The table, row by row:
tensor([ -9,  50,  57,  44,  57,  57,  -3,   8,  18,  -1,  21,  56,  12,  81, -13,   2])
tensor([  3,  53,  32,  64,  62,  54,  12,  -7,   9,  -7,  20,  61, -10,  89,  -3,   0])
tensor([ 23, -20, -40,   9,  -3, -39,  22,   9, -80, -57,   9,   1, -55, -76, -22, -29])
tensor([-11,  -2, -18,  28,  41, -19,  28,  39, -43,  19, -19,  -2, -29, -66,  -3, -92])
tensor([-45,  12, -62,   3,  47, -17,  13,  41, -38, -11,   5, -29, -80, -68, -21, -29])
tensor([-37,  -9,  21, -38, -45, -28, -42,  -5,   6,  54,  -2,   6,  87, -27,  64, -20])
tensor([-57, -68, -35,   3, -84,   8, -54, -35,  23,  35, -47, -13,  51,  27,  42,  49])
tensor([  21,   -4,  -39,    0,   38,  -48,   13,   19, -103,  -18,   -3,    0,  -66,  -63,  -25,    0])
tensor([-12, -32,  -2, -29, -48, -14, -37,  36,  31,  60, -21, -11,  94,  -7,  48, -15])
tensor([ 18,  -4, -19, -16,  13, -28,  46,  20, -76,  -3, -37,  -6, -96, -70, -42, -57])
tensor([ 47,  40,  32,  59,  12,  48,  26,  13,   2, -80,  33,  21,   0,  85,  -4,  57])
tensor([ -9, -33, -11, -16, -59, -22, -62,  -4,  32,  78, -12,   9,  90, -19,  65, -32])
tensor([-48,  24,  49,  49,  17,  64, -19,  -9,   5, -17,  -8,  32, -41,  61, -23,  51])
tensor([ 41,  32,  69,  33,  24,  43,  -1, -35,  -9, -78,  29,  18, -24,  57,   4,  41])
tensor([ -50,   33,  -45,  -17,   16,  -21,   21,   -1,  -39,  -10,   19,  -35,  -73, -119,   -7,  -53])
tensor([-21,  16, -48,  18,  41, -22,  22,  31, -55,   4, -24,  24, -29, -77,  11, -83])
tensor([ 12,  47,  88,  70,  51,  58,  10,   6,  15, -48,  19,  60,  32,  74,  13, -18])
tensor([ 30, -31, -29,  -3,  40, -29,   8,  11, -83, -42, -10,  -4, -70, -59, -44,  -3])
tensor([ 13, -43, -45, -69, -72, -29,  16, -52,  45,  54, -13, -26,  42,  13,  18,  -1])
tensor([ 19,  46,  59,  18,  17,  42,  29, -62,  48, -19,  17,  16, -17,  63, -21,   5])
tensor([ 16,  45,  70,   9,  52,  42,  52, -59,  55, -29,   1,  -7, -18,  63, -22,   5])
tensor([ 15, -55, -20, -56, -63, -61, -32,   0, -29,  14,  18, -15,  51, -12,  36,  50])
tensor([-49,  13, -24,  16,  26, -15,  29,  16, -43, -32,  70, -35, -72, -92, -15, -45])
tensor([ -6,  -3,   1,  18,  36, -17,  27,  38, -63,   8, -27,  21, -36, -81, -11, -91])
tensor([ 20,  57, -16,  18,  56,  49,  19, -34,  60, -33,  26,  22, -27,  75, -22,  43])
tensor([-34,  41,   8,  32,  24,  58,  38, -16,  24, -54,  51,  -4, -16,  77,  13,  27])
tensor([ 17,  -3,  -3, -36,  52, -23,  44,   1, -15,  13, -37, -32, -80, -44, -64, -40])
tensor([-47, -48, -14, -41, -57, -20, -71,  23,  23,  46, -40, -26,  35,  -8,  20,  74])
tensor([ 34, -14, -12,  -1, -10, -36,  14,   2, -72, -48,  -2,  13, -60, -82,  -7, -18])
tensor([  9, -34, -25, -76, -20, -37, -38, -20,  75,  66, -13, -65,  47,  -1,  -3,  36])
tensor([ 23, -23, -41,  -4,  39, -34,  79,  13,   2,  15, -40,   5, -85, -36, -47, -36])
tensor([ 21, -19, -67, -41,  28, -34,  66, -16, -36,  34, -29,  -3, -79, -46, -44, -40])
tensor([ -2,   5,  67,  85,   9,  77,  -1, -10,  23, -27, -26,  23, -20,  71,  -2,  43])
tensor([ 13, -26,  -4, -76, -47, -28, -37, -25,  65,  61, -11, -19,  37,   3, -17,  50])
tensor([ 33,  -7, -50,  12,  29, -27,  39,   9,   4,  10, -25, -38, -64, -74, -62, -53])
tensor([ 44,  22,  17,  58,  11,  32,   6,  31,  -4, -78,  38,   7,   7,  89,  -6,  51])
tensor([ 16, -28, -30, -15,  37, -32,  37, -14, -16,  14, -32, -20, -61, -62, -67, -42])
tensor([-28, -31, -11, -53, -45, -17, -26,  -8,  -3,  49,  -5,  35,  91,  31,  52, -13])
tensor([-49,  54,  18,  31,  12,  78,  39, -22,   9, -39,  62,  32, -19,  91,  24,  27])
tensor([ -7,  50,  86,  27,  31,  56,  14, -21,  -2, -12,  24,  56,  17,  51,  22, -26])
tensor([ -3,  67,  75,  32,  25,  42,  -7, -19,  -1, -16,  23,  47,  32,  65,   8, -22])
tensor([-59,   6, -17, -48, -59, -20, -47, -14,  48,  13,  39, -48,  66, -20,  44,  25])
tensor([-22, -18,  21, -54, -44, -36, -52, -21,  14,  45,  -3,  -3,  86, -29,  51, -30])
tensor([ 24, -28, -26, -34, -63, -18, -28, -12,  94,  56, -17, -37,  70,  -6,  -2,  14])
tensor([ 17, -42, -47, -59, -66, -57, -24, -20,  -8,   9,  15,  -4,  60,  11,  71,  52])
tensor([ -2,  53,  86,  30,  24,  50,  17,  12,   7,  -8,  18,  58,  27,  45,  14, -24])
tensor([ -6,  49,  78,  30,  36,  58,  14, -35,  29, -14,  29,  72,  27,  50,  25, -25])
tensor([-28,  16,  55,  55,  18,  65,  -4, -18,  38, -16, -22,  26, -36,  72, -20,  43])
tensor([ 42,  39,  34,  38,  32,  29,   1,  -1, -13, -53,  34,  29,  -1,  85, -10,  64])
tensor([-22, -24,  24, -59, -32, -27, -33, -11,   8,  54,  -9,  -9,  80, -19,  55, -20])
tensor([-30, -20, -13,  16,  -5,  -2,  -1, -14, -55,   2, -48, -65, -88, -83, -38, -30])
tensor([ 26,  16,  41,  32,   9,  39,  42, -51, -33, -73,  42,  26,   3, 104,  19,  38])
tensor([-50, -44,  -2, -41, -62,   3, -74,   2,  22,  53, -67, -14,  57,   6,   3,  68])
tensor([ 38,   3, -23, -23,  20, -14,  -1,   9, -11, -16, -34, -21, -73, -69, -47, -54])
tensor([  5, -35,   4, -73, -42, -43, -77,  17,   7, -11,   9,  -9,  69,   2,  17, 127])
tensor([-30,  54,  15,  54,  30,  68,  29,  10,  41, -55,  64, -22,  -7,  64,  12,   3])
tensor([ -4,  -3, -23,  29,  22, -15,  42,  47, -38,  22, -36,  18, -24, -61,  -7, -82])
tensor([ 28,  53,  37,   5,  46,  43,  43, -38,  60,  -1,   7,   5, -25,  84, -32,  41])
tensor([ -9, -14, -36, -42, -56, -32, -14, -41,  66,  48, -21, -33,  52,   9,  17,   9])
tensor([ -2,  -9, -24,  21,  32,  -4,  26,  68, -84,  40, -17,  23, -21, -59, -10, -89])
tensor([-41,  66,  16,  54,  16,  60,  30,   9,  33, -54,  57, -27,  -6,  66,  12,  15])
tensor([-39, -32, -38,  30,   6,   0, -18,  26, -66,  -4, -51,  -3, -89, -55, -49,  -5])
tensor([  1, -23,  14, -66, -20, -38, -55,  30,  13,  76, -21,  17,  92,  -1,  32,   7])
tensor([ 36, -41, -30, -28, -69, -45, -55,  29,   5,  -5,  15, -30,  90, -10,  21,  54])
tensor([-11,  14, -67,  32,  35, -17,  40,  45, -23, -22,  15, -24, -64, -62, -25, -44])
tensor([ 23, -42, -30, -49, -45, -37, -16, -15,  85,  64, -28, -39,  49, -15,  -3,  13])
tensor([-28, -31,  -7,  66, -12,  -8,  -3,  -7, -54,  10, -34, -17, -90, -95, -42, -46])
tensor([ 36,   9,  29,  50,   3,  29,  14,  13,   0, -71,  53,  28,  17,  74,  14,  42])
tensor([ 60, -22, -76,  26,  11, -46,  17,  38, -59, -62,   0, -11, -51, -61, -31,  -7])
tensor([ 43, -25, -24, -40, -68, -34, -31, -11,  70,  49, -10, -23,  75,   3,   7,  28])
tensor([ 13, -47,  15, -75, -18, -25, -78,  32,  14,  71, -12, -15,  84,   0,  48,  15])
tensor([ 32, -48, -29, -27, -68, -35, -43,  30,  23, -19,  29, -27,  72,  -6,  31,  45])
The rows are grouped in 3 different ways at once, and each row is in one group of each. In each grouping, the first row asked about is in group 0, and each new group gets the next number.
Some rows of the table again, each followed by its group in each grouping, the strongest grouping first:
tensor([-50, -44,  -2, -41, -62,   3, -74,   2,  22,  53, -67, -14,  57,   6,   3,  68]) 0 0 0
tensor([ 20,  57, -16,  18,  56,  49,  19, -34,  60, -33,  26,  22, -27,  75, -22,  43]) 1 1 0
tensor([ -9, -14, -36, -42, -56, -32, -14, -41,  66,  48, -21, -33,  52,   9,  17,   9]) 0 1 1
tensor([ 15, -55, -20, -56, -63, -61, -32,   0, -29,  14,  18, -15,  51, -12,  36,  50]) 0 2 1
tensor([ 13, -47,  15, -75, -18, -25, -78,  32,  14,  71, -12, -15,  84,   0,  48,  15]) 0 3 0
tensor([  3,  53,  32,  64,  62,  54,  12,  -7,   9,  -7,  20,  61, -10,  89,  -3,   0]) 1 3 0
tensor([-12, -32,  -2, -29, -48, -14, -37,  36,  31,  60, -21, -11,  94,  -7,  48, -15]) 0 3 2
tensor([ -4,  -3, -23,  29,  22, -15,  42,  47, -38,  22, -36,  18, -24, -61,  -7, -82]) 2 3 2
tensor([-22, -18,  21, -54, -44, -36, -52, -21,  14,  45,  -3,  -3,  86, -29,  51, -30]) 0 3 3
tensor([ 32, -48, -29, -27, -68, -35, -43,  30,  23, -19,  29, -27,  72,  -6,  31,  45]) 0 2 2
tensor([-30, -20, -13,  16,  -5,  -2,  -1, -14, -55,   2, -48, -65, -88, -83, -38, -30]) 2 0 3
tensor([-45,  12, -62,   3,  47, -17,  13,  41, -38, -11,   5, -29, -80, -68, -21, -29]) 2 4 0
tensor([ -7,  50,  86,  27,  31,  56,  14, -21,  -2, -12,  24,  56,  17,  51,  22, -26]) 1 3 3
tensor([ -6,  49,  78,  30,  36,  58,  14, -35,  29, -14,  29,  72,  27,  50,  25, -25]) 1 3 3
tensor([ 13, -43, -45, -69, -72, -29,  16, -52,  45,  54, -13, -26,  42,  13,  18,  -1]) 0 1 1
tensor([  9, -34, -25, -76, -20, -37, -38, -20,  75,  66, -13, -65,  47,  -1,  -3,  36]) 0 1 0
tensor([ 16,  45,  70,   9,  52,  42,  52, -59,  55, -29,   1,  -7, -18,  63, -22,   5]) 1 1 3
tensor([ 19,  46,  59,  18,  17,  42,  29, -62,  48, -19,  17,  16, -17,  63, -21,   5]) 1 1 3
tensor([ 43, -25, -24, -40, -68, -34, -31, -11,  70,  49, -10, -23,  75,   3,   7,  28]) 0 1 2
tensor([-30,  54,  15,  54,  30,  68,  29,  10,  41, -55,  64, -22,  -7,  64,  12,   3]) 1 4 2
tensor([ 30, -31, -29,  -3,  40, -29,   8,  11, -83, -42, -10,  -4, -70, -59, -44,  -3]) 2 2 0
tensor([ 17, -42, -47, -59, -66, -57, -24, -20,  -8,   9,  15,  -4,  60,  11,  71,  52]) 0 2 1
tensor([ -2,   5,  67,  85,   9,  77,  -1, -10,  23, -27, -26,  23, -20,  71,  -2,  43]) 1 0 2
tensor([ 23, -20, -40,   9,  -3, -39,  22,   9, -80, -57,   9,   1, -55, -76, -22, -29]) 2 2 3
tensor([-34,  41,   8,  32,  24,  58,  38, -16,  24, -54,  51,  -4, -16,  77,  13,  27]) 1 4 1
tensor([ 60, -22, -76,  26,  11, -46,  17,  38, -59, -62,   0, -11, -51, -61, -31,  -7]) 2 2 2
tensor([ -6,  -3,   1,  18,  36, -17,  27,  38, -63,   8, -27,  21, -36, -81, -11, -91]) 2 3 3
tensor([ 18,  -4, -19, -16,  13, -28,  46,  20, -76,  -3, -37,  -6, -96, -70, -42, -57]) 2 1 3
tensor([ -9, -33, -11, -16, -59, -22, -62,  -4,  32,  78, -12,   9,  90, -19,  65, -32]) 0 3 2
tensor([-28, -31,  -7,  66, -12,  -8,  -3,  -7, -54,  10, -34, -17, -90, -95, -42, -46]) 2 0 3
tensor([-57, -68, -35,   3, -84,   8, -54, -35,  23,  35, -47, -13,  51,  27,  42,  49]) 0 0 1
tensor([ 36,   9,  29,  50,   3,  29,  14,  13,   0, -71,  53,  28,  17,  74,  14,  42]) 1 2 2
tensor([-59,   6, -17, -48, -59, -20, -47, -14,  48,  13,  39, -48,  66, -20,  44,  25]) 0 4 3
tensor([ -9,  50,  57,  44,  57,  57,  -3,   8,  18,  -1,  21,  56,  12,  81, -13,   2]) 1 3 0
tensor([ 34, -14, -12,  -1, -10, -36,  14,   2, -72, -48,  -2,  13, -60, -82,  -7, -18]) 2 2 3
tensor([-41,  66,  16,  54,  16,  60,  30,   9,  33, -54,  57, -27,  -6,  66,  12,  15]) 1 4 2
tensor([ -2,  -9, -24,  21,  32,  -4,  26,  68, -84,  40, -17,  23, -21, -59, -10, -89]) 2 3 2
tensor([ 44,  22,  17,  58,  11,  32,   6,  31,  -4, -78,  38,   7,   7,  89,  -6,  51]) 1 2 2
tensor([ 42,  39,  34,  38,  32,  29,   1,  -1, -13, -53,  34,  29,  -1,  85, -10,  64]) 1 2 0
tensor([  21,   -4,  -39,    0,   38,  -48,   13,   19, -103,  -18,   -3,    0,  -66,  -63,  -25,    0]) 2 2 0
tensor([ 12,  47,  88,  70,  51,  58,  10,   6,  15, -48,  19,  60,  32,  74,  13, -18]) 1 3 2
tensor([ -50,   33,  -45,  -17,   16,  -21,   21,   -1,  -39,  -10,   19,  -35,  -73, -119,   -7,  -53]) 2 4 3
tensor([-47, -48, -14, -41, -57, -20, -71,  23,  23,  46, -40, -26,  35,  -8,  20,  74]) 0 0 0
